One turn sends every row of this set to another row. A few are shown first. Where does it send the rows asked after them?
Z211: [ 0.93 -2.57  2.64  3.07  0.52 -0.63  0.48  1.63  0.84  0.79  0.15  0.78]
Z911: [-2.46  0.54  0.23 -3.15 -0.92 -0.43 -0.59 -3.05  0.21 -0.70  0.75 -0.42]
Z740: [ 1.16 -2.44  2.37  2.42  3.16  0.12 -1.70  1.82  1.09  2.11  2.16  0.76]
Z364: [-0.94  1.25  0.24 -2.36 -2.09 -1.40  1.53  0.08  1.86 -0.97  2.55  0.56]
Z713: [-1.41  2.09 -0.97 -0.16  3.08  2.11 -3.22 -1.42  0.94  1.08  1.70  3.05]
Z846: [-0.10  2.03 -0.29 -0.37 -1.06 -1.11  0.25  1.04  3.24 -1.51  2.87  2.30]
Z125: [ 0.26 -3.68  2.96  0.00  1.34 -0.53  0.38  1.12 -0.47  2.01  1.43 -1.37]
Z767: [-0.80  2.22 -0.96  0.48  1.56  0.32 -3.34 -1.34  2.76 -1.33  1.54  3.02]
Z438: [ 0.05 -3.06  3.19  0.18  2.43 -0.10 -0.88  0.42 -0.62  3.25  2.05 -0.98]
Z185: [ 0.96 -1.71  2.72  3.73  1.83 -0.11 -0.96  1.32  1.07  1.73  0.67  1.65]
Z875: [-0.52  1.28 -1.11  0.05 -0.16 -0.61 -1.39 -0.65  2.85 -3.11  0.64  2.13]
Z434: [-1.95  2.44  1.06 -2.82  0.46 -0.07 -1.37 -2.05  0.44  2.78  3.95  0.91]
Z545: [-2.61  1.44 -0.15 -2.38  2.19  1.88 -2.19 -2.79 -0.86  2.08  1.53  1.23]
Z704: [-1.22  3.20  0.44 -0.95  1.45  0.29 -2.49 -1.11  1.93  2.34  4.28  2.65]
Z63: [-1.38  0.42 -0.52 -1.89 -1.43 -0.91 -0.01 -1.53  1.60 -2.86  0.21  0.41]
Z164: [ 0.29 -3.02  3.17  1.56 -0.06 -0.77  1.12  0.81 -0.30  1.35  0.02 -0.52]
Z601: [ 0.45 -2.47  2.87  1.28  3.35  0.25 -1.88  0.79 -0.02  3.41  2.35  0.04]
Z514: [ 0.26 -1.54  3.18  3.14  2.58  0.36 -1.82  0.24  0.23  3.32  1.17  1.31]
Z646: [-1.73  2.38 -0.03 -0.72  2.08  0.77 -4.03 -2.93  1.29  0.78  2.00  2.12]
Z89: [-0.46  1.61 -1.67  0.92  2.03  1.37 -1.88  0.17  2.35 -1.43  0.88  3.47]
Z491: [-0.17  2.92 -0.22  0.30  0.74 -0.33 -1.69  0.52  3.23  0.20  3.65  3.32]
Z635: [-2.68  0.23 -0.23 -3.51  0.15  0.93  0.09 -2.45 -1.21  0.48  0.70 -0.23]
Z824: [ 1.42 -2.92  2.18  2.26  2.14 -0.54 -0.46  2.39  1.34  0.94  1.57  0.33]
Z626: [-1.65 -0.29 -0.88 -2.47 -1.03  0.19  1.34 -0.71  0.23 -2.07 -0.09  0.29]
Z351: [-0.40 -1.92  3.72  1.77  1.95  0.22 -1.12 -0.50 -0.88  3.94  1.05  0.12]
Z59: [-2.66  1.53  0.40 -2.71  0.86  0.49 -2.63 -3.80 -0.01  1.05  1.67  0.40]
Z86: [-1.93  1.45  1.03 -3.51 -1.33 -0.94  0.76 -1.52  0.45  1.09  3.19 -0.16]
Z65: [ 1.06 -3.59  2.47  1.08  1.19 -0.83  0.51  2.08  0.63  0.93  1.36 -0.70]
Z260: [-0.49 -2.81  3.75  0.97  0.47 -0.30  0.37 -0.29 -1.22  2.99  0.57 -0.76]
Z280: [-0.55  0.38 -1.60 -0.30  0.06  0.38  0.35  0.72  1.90 -2.90  0.09  2.09]

Z125 goes to Z438
Z164 goes to Z260
Z646 goes to Z767
Where do these go?
Z713 goes to Z89
Z86 goes to Z434

